[[133 129 112 132 104 137]
 [135 129 110 133 114 138]] → 133

[[150 121 148 131 131 101]
 [106 134 113 122 125 145]
 [137 127 128 134 128 131]] → 134

[ 98 144 149 156] → 144

[120 105 140 141] → 105

[101 131 100 137] → 131

[134 144 153 115 130 135] → 115

[150 111 131 104 152 131 125] → 152

[117 146 109 151 147 144 130] → 147
---
((118, 109, 136, 132), (123, 128, 100, 112), (147, 127, 143, 100)) Answer: 127
((121, 130, 141, 128, 112), (125, 123, 136, 123, 124), (129, 132, 149, 132, 154)) Answer: 149
((128, 137, 154, 134), (132, 103, 132, 118), (147, 139, 127, 143)) Answer: 139
((137, 139, 115, 101, 133), (138, 140, 115, 148, 135), (130, 132, 113, 106, 128)) Answer: 113
((125, 139, 131, 110, 126, 145, 100), (100, 138, 134, 115, 107, 112, 129), (144, 125, 113, 114, 129, 118, 130)) Answer: 129
((109, 117, 118, 112, 121, 123, 121), (133, 130, 124, 117, 120, 116, 110), (116, 110, 102, 113, 108, 107, 111)) Answer: 108
((142, 124, 116, 132, 143, 118, 123), (130, 122, 121, 133, 129, 130, 134), (137, 134, 102, 130, 137, 123, 131)) Answer: 137
((104, 123, 130, 128, 134), (112, 125, 140, 120, 123), (120, 131, 135, 117, 120)) Answer: 135
((114, 151, 108, 142, 130, 127, 133), (130, 107, 132, 120, 141, 129, 100), (124, 138, 128, 128, 110, 132, 150)) Answer: 110
---
[135 143 101 100 131 128 154] → 135, 154

[120 128 147 124 108 133 149] → 120, 149

[131 127 120 123  98] → 131, 98

[114 118 147 121 102] → 114, 102

[[134 150 117 117]
 [152 139 110 122]] → 134, 122

[107 136 122 138 125 124] → 107, 124

[141 109 107 140 120 135 123] → 141, 123

[[136 154 113 145 120 116 126]
 [141 124 146 125 133 146 122]] → 136, 122

[[139 104 132 125 135 130]
 [125 125 108 132 135 116]
 [134 113 129 127 135 128]] → 139, 128
---
[132 127 135 111 126 119 107] Out: 132

[[112 122 141 151 123 153]
 [130 116 147 144 137 127]
 [121 122 137 140 126 124]] Out: 151

[113 126 150 147 117 143] Out: 147

[[123 110 113 122]
 [139  98 126 113]] Out: 126

[108 151 145 133] Out: 145

[142 153 114 124 137 126] Out: 142

[[120 137 102 141 145]
 [133 113 111 118 124]
 [149 128 127 114 108]] Out: 145

[[118 157 147 108]
 [128 124 100 150]] Out: 150

[[152 115 115 149]
 [142 154 134 108]] Out: 152
---
array([[112, 149, 143, 110, 131, 146, 142],
       [145, 112, 105, 121, 117, 110, 110],
       [116, 138, 145, 140, 138, 125, 134]]) → 145

array([[105, 119, 109, 123, 129],
       [100, 116, 112, 123, 131],
       [154, 141, 151, 132, 122]]) → 151

array([[136, 106, 133, 126, 126, 140, 139],
       [142, 133, 151, 131, 135, 128, 114],
       [117, 129, 116, 122, 129, 124, 130]]) → 116

array([[132, 150, 142, 129],
       [127, 110, 127, 115],
       [112, 137, 151, 148]]) → 151

array([[127, 143, 141, 129, 128, 138],
       [128, 151, 134, 129, 131, 146],
       [132, 132, 128, 127, 131, 146]]) → 128

array([[119, 151, 110, 107, 134, 146, 125],
       [127, 114, 145, 139, 132, 119, 125],
       [132, 113, 136, 148, 120, 118, 141]]) → 136

array([[120, 100, 102, 102, 148],
       [127, 130, 138, 138, 130],
       [126, 133, 142, 142, 126]]) → 142

array([[136, 144, 133, 124],
       [131, 154, 137, 118],
       [118, 148, 151, 121]]) → 151

array([[126, 133, 129, 123, 131, 123],
       [130, 135, 126, 102, 125, 125],
       [128, 132, 130, 123, 133, 121]]) → 130
---
[124 107 136 106 127 110 118] >> 127
[102 134 138 112 118 127 133] >> 118
[137 144 132 149 100 108 115] >> 100
[114 143 111 130 150 119 132] >> 150
[114 124 155 131 121 110 133] >> 121
[143  99 133 105 122 147 121] >> 122
[106 124 109 134 113 127 148] >> 113
[110 133 115 134 130 105 143] >> 130
[137 155 131 119 119 112 100] >> 119
[143 152 138 158 136 124 134] >> 136
